A single turn carries every row of the set below to another of its rows. Some are shown first; where does it send the rows asked next?
k190: [  7.2   1.6   5.4  -3.9 -18.7  -2.5 -14.1 -15.5   6.1   1.2  -1.5 -30.0
 -22.5 -30.6 -18.3  -1.6  15.9   7.2  -2.3  -1.6   5.5 -22.6   7.6   8.7
 -22.5  13.8]
k495: [ -1.0  11.3   1.6  -2.2  -6.2  14.5   2.8  -1.9 -23.8  -9.4   9.4  -2.9
  11.4 -26.9  -1.8  12.6  16.5  20.3  -4.3  11.4  -2.2 -23.6  25.1   9.8
   2.8  11.5]
k108: [ 17.6  37.1  -0.3  -1.8  -2.0   0.7   6.5  21.4 -11.8  -1.6   0.9   7.7
  -3.9 -26.0   2.8  -0.5  44.6 -24.4   6.2  20.4 -13.8  -1.8  12.6 -19.6
  10.8  25.2]
k157: [ -6.4  21.2  20.2 -22.2 -22.7   6.4   3.9  20.7  -7.5  22.1  30.0  22.5
   3.6  -7.2  14.2  -6.8  20.7  13.4   6.2 -21.4  -9.6   6.6  10.3 -15.5
  -5.2  32.6]
k170: [-17.2   8.5  21.9 -36.2  -1.4   1.0   5.4   7.1 -29.5   8.1  21.4  14.1
   7.3 -29.0   4.1  18.6  16.9   8.7  -2.5  -2.7  -2.3   8.5  12.3 -21.1
  -6.6  29.5]
k756: [ -2.7  13.6   9.5  20.6  -5.2   7.8  24.5  28.3   1.5 -10.5   6.3 -12.3
 -17.5 -16.0   6.7 -10.9  26.4  -0.5  -2.5 -21.3  -5.3 -18.3   9.3 -11.9
   6.4  -5.7]
k445: [ -1.9  14.1   7.4  -4.4  -7.3  -6.9 -23.7  11.2   2.8  33.7   6.0  -1.7
  -6.1 -17.8 -21.9  -7.4  28.9 -14.6   5.8  24.7  10.5  16.1  -1.5  -6.0
  -6.9  35.2]
k667: [  9.4  26.1  22.3   2.2  -8.0  19.7   0.3  14.5 -22.1 -11.3   5.8   3.7
  -6.0 -50.1  -1.7   3.3  29.4 -10.2  21.8   8.8   4.9  -7.9  25.5 -25.6
  -7.9  25.6]
k908: [ -4.0  -0.3  35.3  -8.0  -3.6   1.2   9.2   4.0  12.6 -10.5   9.2 -11.2
  12.5 -24.1  13.5  -5.8  32.2  14.6  -7.7  -9.2  18.5   8.6  10.0  -2.2
   5.5  13.9]
k780: [ -2.9 -17.0  25.0  -2.8  -9.0 -10.2   4.5   1.5 -24.0 -16.9   5.9  -1.2
 -18.1 -34.5 -22.4  -0.3   4.9   0.8  -3.4 -20.4   3.4  16.3   3.9  -9.5
  -7.6  40.4]
k315: [  3.5  14.3  29.5  -9.5 -23.3  -4.1   2.7  24.7  -8.5  18.6  -5.1 -11.5
 -13.3  -8.5  -1.6 -14.3   9.3 -29.9  17.8 -34.4 -24.0  -7.0  15.6   4.9
  -3.0  19.0]
k51: [  1.0  -7.2   5.6   0.8  -8.0  -6.2  22.6  21.1  -1.6   6.6  -1.2  -6.3
 -10.0 -18.7   1.7  -6.5  25.9  -0.6   0.4  12.2  -5.7 -10.0   4.6   6.4
  38.0  41.5]
k697: [ -4.9  17.5   9.0 -13.9  -4.1  13.4  -9.4 -20.0 -22.1   0.6   8.1   2.3
 -31.6 -17.5   2.8  -6.6  35.7   5.6  -5.8  21.1 -10.5 -21.1  12.3   4.4
   8.0  23.2]
k439: [-28.2  14.1   6.6  -7.4  -3.2   1.5  12.5   6.1 -11.3  12.4  -2.2  -2.1
 -26.0   2.0  -9.0  16.6   6.0  -1.5 -15.1 -23.2  -6.7   5.1   5.9  18.2
  -1.8  37.0]
k67: [  1.4  -7.8  19.6 -14.2  24.5 -15.1  12.7   4.5 -16.1   4.4  10.5  -8.6
  10.6 -19.8  -8.3  15.1  23.5   1.5  -3.9 -21.6   3.3  18.4  28.0  -1.1
   1.6  21.2]
k357: [ 15.5   7.0  -5.9 -12.8   7.5   5.6   4.4  -4.2 -11.1  11.0  -4.8 -13.4
 -13.0 -16.0  14.6  -7.9  32.3  -0.4  -3.9   7.3 -25.9  -1.3  18.8 -19.6
  26.8   9.2]
k139: [  0.1  33.2   9.3   9.7  -2.3  -6.6  -7.4   8.4   5.2  19.8 -21.2  -1.5
 -40.3 -12.9  -3.3  14.4  36.5  -0.2  -6.2   7.8 -14.4   9.2  14.1  -1.1
 -11.0  19.1]
k926: [-15.4   7.8  -3.8 -14.0  -5.6  17.2  -4.3  17.2 -16.7  -4.3  12.5  -3.4
 -34.0 -31.9   5.3   4.9  -2.5  -5.5   1.7  -1.5 -24.0  16.2  -1.1   8.6
  -8.2  38.9]
k9: [-12.6   7.1  16.6 -25.5   0.6  15.3 -13.8  11.5  -6.5  11.5   1.0 -13.3
 -17.5 -29.6  -5.7   0.6  22.4 -20.1  12.8 -27.9   0.7  28.7  23.3  -3.8
  -5.8  46.7]
k446: [ 22.3  -4.9  27.4   3.0 -15.3  -5.6  -0.6   4.6  -6.0  20.9   1.6   7.0
 -40.4 -19.8   5.2 -26.8  32.0   0.9   0.5 -16.7 -17.3 -22.3   8.7  -3.4
 -15.8  26.4]
k470: [-19.1  -3.9  22.6  -5.0  -8.3  -8.3  -4.4   4.6   1.8  13.5   2.4 -35.8
 -14.8 -32.0 -11.4 -17.5  13.0  23.3   1.3  -8.7   6.4 -17.2  -3.5 -15.4
  -0.9  12.0]
k597: [  4.7  19.3  12.1  37.5  -3.2   8.3   5.9   8.8  -3.9   4.6 -15.9  -4.8
 -12.8 -17.1  -4.4  -7.2  23.0 -14.1   0.9 -38.4  -7.1  -0.1   5.3  -4.5
   6.8  23.1]
k848: [ -4.9  14.1   2.1 -30.2 -11.6  12.4   8.2  -3.1  -2.1   9.7  -3.1  -4.3
 -19.5 -55.7  14.9   9.7  35.5  -3.3   3.9 -17.5   6.8 -11.4  10.9 -18.3
 -10.4  10.4]
k992: [  0.4  20.5  21.0  24.4  -3.3 -14.0   3.5   8.9 -11.2  -3.0   4.4   4.5
 -20.1   8.1 -12.8   2.1  37.7   1.6  -3.4  -7.5 -12.3  16.6   0.8  -7.6
 -27.6  34.2]
k645: [-14.9  29.0  -8.3  -7.7  -2.9   2.8   3.2   0.1 -16.2   5.0  10.5 -13.5
 -18.4 -20.3 -19.8 -11.2  16.2 -36.5   6.8   5.8 -17.9   2.0 -12.0  -4.3
 -16.4  32.2]
k370: [  1.1   2.2  32.6  10.4   2.6  15.2  -9.2  23.3  11.0  12.3  16.4 -17.5
 -15.0  -6.0 -12.0  10.6  30.0  18.4  -6.9  10.7   2.6 -18.2   7.5 -18.9
 -18.6  33.5]
k242: [-10.6   6.8   4.5   9.1 -16.5 -13.3  15.1  27.6  -7.3  26.9  18.6  -8.3
  22.0 -15.3   5.9   4.4  35.2  -2.2   4.9 -23.0  -3.5  -5.4  -0.2   3.7
 -21.0  18.9]
k718: [  3.9   1.6   7.7  15.0  -3.2  -3.0  27.3  50.1  -1.7   9.0  24.3  -8.2
 -13.7 -20.4   0.9   2.1  21.5  -9.2   1.4  11.6  -9.7  -7.5   9.2   3.5
 -18.1  18.6]
k429: [ -6.4  26.0   8.0   8.6  13.3   7.8  -3.5  20.3 -19.7  28.6  11.6   5.6
   7.2 -11.9  10.1  -2.8  19.2 -11.2   6.7 -14.4 -23.3  -9.4  -4.9  21.0
  -4.5  22.2]
k670: [  0.4   0.3  -5.5 -11.0 -10.3  -9.9   0.4  -5.6   0.9  35.7 -23.2   3.3
  -8.5 -23.7  -1.8  -1.6  12.0 -10.6  23.2   2.8  -9.8 -12.6  -4.6 -20.3
  -2.0  16.1]
k333: [ 11.3  10.7  26.4  -4.7  -2.3 -10.9 -31.0   5.1   5.0  27.2  13.4  -2.2
   6.1 -22.8   2.4 -15.0  32.4  -6.2  13.3  -3.5 -11.5   8.5  -4.3  -6.1
 -30.6  23.7]
k706: [ -9.7  17.4  28.4  -7.1   6.5  -7.7   0.7   9.3  14.7  -7.4  27.3  -5.1
  -5.3  -5.5   1.4 -20.9   2.5   1.7  -7.9 -20.4  -0.6  12.2   5.0  -9.2
 -17.4   8.4]
k573: [  0.5  -8.6  38.6 -13.7   8.8  10.5   0.7  38.0  10.2  11.4  16.7  10.0
 -14.2  -6.5 -11.0  -8.2  25.6  12.8  -3.1  -4.2 -12.9 -10.6   5.5 -26.1
  -6.5  29.9]
k965: [ 24.4  -8.5  -0.5 -13.6 -22.9   6.6  -7.6   8.8  10.4  14.3  11.4   0.6
 -18.7 -43.5   9.9   1.0  19.7  -3.7 -15.3 -10.0   8.7   1.9  14.9   7.8
 -22.1  10.9]
k460: [ -9.3 -18.3   6.9  -4.3  -2.7 -11.5 -10.1  17.9 -22.7   5.4   8.5  -9.4
 -10.3 -31.2 -11.0   6.9   8.3  -9.3  23.9 -23.9  12.1 -20.2  18.4 -18.6
  -0.5   6.7]
k979: [ 16.6  15.9  20.8  -6.5   5.0 -23.4  -9.7   2.1 -19.5   7.4   4.2 -24.6
 -18.8  -7.4  -6.0 -15.5  26.1   1.3   6.4  -8.6 -33.2   1.3  19.2  -6.6
 -31.6  29.1]
k298: [ -0.9  24.3   2.8 -19.2 -13.7  -7.3  23.6  -7.0 -15.0   9.5   8.4   1.4
 -25.4  -9.3 -25.8   7.0  15.8   2.3 -12.5 -14.5  -0.9 -27.4  19.6   6.3
   3.7  39.2]
k610: [-10.3  22.4  20.6 -27.2 -23.5 -23.2  14.2  16.5 -23.0  14.9  -8.6   3.2
  -6.5 -17.9  -6.6 -17.7   3.4 -13.8  11.2 -22.2 -18.1  -2.0   5.8 -10.7
 -17.6  20.4]
k236: [ 28.9   4.1  -1.2  -8.1 -35.1   2.4  -3.9  12.1  -7.3  21.0   6.4 -15.3
  -6.3 -18.9  -7.6   0.5  43.3  -1.9   6.7  -8.1  -5.0  -9.7  33.4 -18.9
 -27.0  31.4]
k402: [ -2.2   5.2  13.3   7.7  -2.0  -1.8 -40.4  24.9  -2.8   3.0  -2.2   0.2
 -18.8 -17.4  -1.6   7.5  26.9  -6.6  -0.5  -0.8 -12.4   1.8  12.6  -1.8
  13.1  57.4]
k61: [  2.2  10.8  16.4  -1.4  -7.6  -8.2   6.4  17.3 -12.9  16.1   8.3  -5.7
 -13.1 -42.7   2.8  17.2  28.6  14.1  -1.7  -9.0  -2.8  -3.8   1.7 -37.3
 -23.5  -9.2]
k657: [ -3.0  24.1  13.9  15.5  -3.4  24.0 -28.4  20.0  -4.9 -15.4  22.1  -7.1
 -20.0 -14.2  -4.4   2.7  29.1   2.4  -2.5 -10.7 -13.8  -1.8   9.2  -2.2
  18.0  36.6]
k743: [-13.8  -3.5  -0.1  -4.8   2.3  17.0  12.0  29.2 -17.0  16.5  34.0 -13.2
  -4.9  -8.8  -8.9 -14.3  27.7 -12.4  15.0   5.2 -12.0  -6.1  15.6 -24.9
  13.0  19.8]
k62: [ 24.5   1.9  29.5 -12.0 -30.2  11.2 -10.0   8.0 -12.0 -10.5  16.4   4.3
  -3.8 -29.4 -19.1   3.5  21.4  -9.8 -21.8   2.1  -8.5 -10.8  28.9 -15.1
   5.7  27.7]
k43: [  9.9   0.7 -14.7 -28.4 -19.0  -0.7  11.3  13.2  -0.5  16.6 -22.4  -7.1
 -16.3  -7.2 -23.1   8.8  12.1  -7.7  13.4  -0.7  -7.0 -10.7   5.0 -15.3
   7.0  28.6]
k520: [ -2.9   8.9   4.4  -1.9  -3.5 -22.4   9.5  12.9 -16.2   1.3   3.3   7.2
   7.5 -42.2 -10.2   3.8  18.3 -20.0  32.2 -19.2   3.1 -13.6  15.7  -2.0
  10.3   9.3]
k424: [ 10.1  36.6  -3.8 -34.2  -6.8 -11.7   1.0  -4.3   4.5  -5.4   5.3 -15.1
  -6.7 -32.0  -7.4   4.3   6.4 -18.6  -7.9   6.0   4.0   3.1   1.4  -2.8
  -4.7  34.7]
k870: [  9.1  17.6  27.0 -21.0 -18.9  20.3  -8.7  11.9  -2.2   1.5  13.2   0.0
 -16.3 -10.9 -14.7   4.2  26.5   1.7 -40.6  -9.7  12.1   1.3  21.8  -5.7
  -0.7  30.1]

k706 -> k61
k645 -> k992
Now these:
k926 -> k979
k743 -> k780
k370 -> k520
k170 -> k190
k460 -> k62
k445 -> k597

